which system made each run
In the rows, zero is written as 128.
Q508, seq 1 (6 x 28)
[[139 119 148 169 173  85 139  89 103  87 147  95  95 104 121 141 121  96
  135 173 129 120 143 145  78  99 165 105]
 [127 134 128 168 165  83 153  74 102  72 150  86  94 107 128 145 126  93
  141 184 120 107 147 120  80  97 170 110]
 [124 145 115 169 150  85 160  68 108  70 137  83  92 108 131 142 117 111
  146 186 114  97 137 114  78  96 165 104]
 [132 143 118 173 151  84 159  84 124  82 125  83  93 109 133 128 107 127
  151 181 123  96 124 125  70  97 157  87]
 [146 136 131 173 162  83 147 101 129  93 122  91  97 105 128 116 102 132
  142 173 130  99 118 142  61  98 145  84]
 [153 123 150 172 172  80 136 107 131 106 123  97 103 105 121 115 103 123
  137 170 140 111 122 162  60 100 145  90]]
Q205, seq 2 (6 x 28)
[[ 87 133 100 131 109 139 154  81  91  83 172 122 127 124 130 176 166  83
  140 144  90 118 151  65 157 114 148 163]
 [101 113 132 130 134 133 135  97  80  97 184 131 129 120 121 181 171  65
  126 141 102 135 157  95 156 107 158 172]
 [117  94 152 115 138 147 112 131  95 126 182 142 139 129 122 174 172  66
  109 115 113 160 160 119 173 121 141 178]
 [129  92 146  98 123 169  98 163 114 157 163 156 149 133 124 156 164  82
   98  92 121 176 147 132 188 139 121 172]
 [120 114 118  89  98 183 113 166 128 159 152 159 156 145 133 140 164 114
  107  77 111 162 131 113 192 147 104 163]
 [100 138  86  94  76 177 138 140 126 132 141 146 153 144 141 140 156 130
  131  93  95 134 122  75 185 144 108 152]]
Q131, seq 3 (6 x 28)
[[174  86 184 135 182 117  82 178 147 165 117 143 122 114 117  95 107 132
  104 114 160 152 125 202  96 125 123 106]
 [165 107 170 156 184  91 109 144 147 138 114 115 113 114 116 101  97 136
  117 145 159 130 122 188  73 113 136  94]
 [151 129 137 165 159  88 140 127 153 120 105  99 103 113 129  93  91 154
  132 156 136 109 108 157  61 110 126  81]
 [147 144 106 156 128 113 148 135 169 123  90 108 111 115 148  80  92 181
  144 139 124 103  95 133  77 128 111  72]
 [141 144  98 134 103 139 141 158 177 150  88 128 128 128 144  79 101 191
  140 110 122 119  85 128 112 145  92  84]
 [155 127 120 120 113 157 113 188 176 180  94 152 141 133 137  80 113 182
  121  83 134 143  86 152 130 154  87 105]]

runs to name
seq 4 (4 x 28)
[[105 111 135 133 140 121 138  88  80  86 184 121 124 116 118 184 170  65
  129 148 108 130 158  98 151 104 161 166]
 [ 95 126 114 137 131 120 154  74  79  67 179 109 120 113 121 182 162  71
  139 163  97 117 157  76 138 102 168 156]
 [ 91 139  93 138 114 121 166  71  91  67 168 109 120 119 133 174 162  85
  149 158  89 113 145  59 142 104 158 151]
 [ 82 144  83 127 100 144 165  87  97  81 162 120 129 124 139 166 164  96
  149 139  83 118 143  54 161 118 139 155]]
 | Q131
seq 5 (4 x 28)
[[103 113 131 112 125 156 119 118  87 115 175 141 136 128 124 175 173  74
  122 120 105 145 158  99 177 124 141 176]
 [107 106 130 104 114 167 112 140 101 131 174 152 143 135 126 167 170  81
  113  99 106 159 153 108 189 132 127 177]
 [111 114 115  97 104 175 113 145 113 144 162 153 150 137 134 153 169  96
  114  92 105 160 148 105 198 144 119 170]
 [101 126 101  96  91 181 127 136 116 135 154 150 149 139 140 151 165 111
  126  93  96 145 140  90 193 143 113 165]]
 | Q205
seq 6 (4 x 28)
[[154 106 174 162 190  89 122 109 109 114 150 106 103 102 112 139 118  88
  120 162 153 139 144 175  84 104 160 112]
 [168  85 193 144 193 108  85 165 132 159 135 135 117 110 110 119 121 111
  103 122 163 160 135 203  98 121 136 124]
 [167  89 169 125 163 139  80 192 160 181 113 153 132 125 122  88 113 150
  107  89 154 161 111 203 118 140 106 115]
 [161 130 124 125 124 153 108 188 171 176  93 154 135 131 137  73 106 185
  123  84 140 145  88 166 121 154  93  95]]
 | Q205
seq 7 (4 x 28)
[[169  82 185 121 174 136  73 191 152 176 126 160 136 121 117  98 117 136
  101  94 158 166 119 203 122 137 110 125]
 [162 116 141 118 132 156  96 197 171 187  99 161 140 131 134  82 111 175
  112  83 143 153  92 172 130 155  88 108]
 [141 145  95 125  93 152 137 163 170 155  91 135 130 131 146  86 110 187
  137 100 116 122  84 118 129 152  90  96]
 [108 160  68 143  89 127 172 106 151  85 113 101 113 129 157 106 113 167
  156 147  90  84 103  75 106 121 116  95]]
 | Q205
seq 8 (4 x 28)
[[148 141 105 126 103 155 128 170 174 161  91 139 137 134 146  81 107 191
  128  92 125 133  84 131 127 154  90  94]
 [158 116 133 115 120 163  96 196 169 188  99 164 145 132 134  86 117 173
  117  78 144 155  93 167 139 155  88 114]
 [168  90 171 119 161 148  80 199 154 183 114 159 137 123 124  95 114 148
  105  84 149 164 111 196 125 140 103 123]
 [170  89 185 138 185 112  84 173 146 163 120 136 123 114 115  97 107 132
  108 118 163 153 127 203  96 128 125 115]]
 | Q131
seq 9 (4 x 28)
[[137  83 162 108 138 167  95 167 114 162 169 152 145 130 120 151 169  82
   95  83 130 181 149 147 182 140 125 173]
 [149  82 182 136 177 126  99 140  98 137 170 136 125 111 108 162 153  63
  101 125 141 171 156 166 135 114 152 157]
 [134 109 156 158 178  95 129  92  88  95 166 103 106 108 110 159 139  75
  122 166 132 133 155 145  99  94 169 130]
 [111 140 107 167 140  92 167  59 100  54 147  82  91 109 136 156 135 100
  147 187 108  96 142  95  92  97 170 111]]
 | Q131
seq 10 (4 x 28)
[[100 162  61 133  84 125 170 100 144  80 114 103 122 134 152 118 121 159
  160 148  84  80 105  64 118 120 116 105]
 [106 149  76 101  71 167 147 146 152 130 118 139 148 147 150 120 135 158
  135 101  95 114  97  80 160 141  93 129]
 [132 112 125  90  99 176 106 184 147 176 133 166 162 144 132 125 156 131
  102  72 119 158 112 122 185 149  90 156]
 [156  82 174 111 156 162  81 185 130 180 149 166 145 124 119 128 149 103
   97  83 142 180 135 176 161 145 112 154]]
 | Q131
seq 11 (4 x 28)
[[ 96 142  78 102  80 175 140 126 120 123 147 143 145 136 146 147 156 123
  136  99  92 132 132  68 183 143 111 152]
 [107 150  76  96  71 171 140 148 144 130 125 143 150 146 149 125 144 152
  136  98  91 122 105  77 169 139  93 135]
 [137 134 102 104  88 166 128 174 169 166 109 152 152 142 142 100 131 175
  125  81 118 141  93 114 158 149  87 122]
 [154 115 133 105 116 164  95 195 165 190 108 167 148 132 128  94 124 165
  116  71 140 157  92 156 150 157  84 124]]
 | Q508
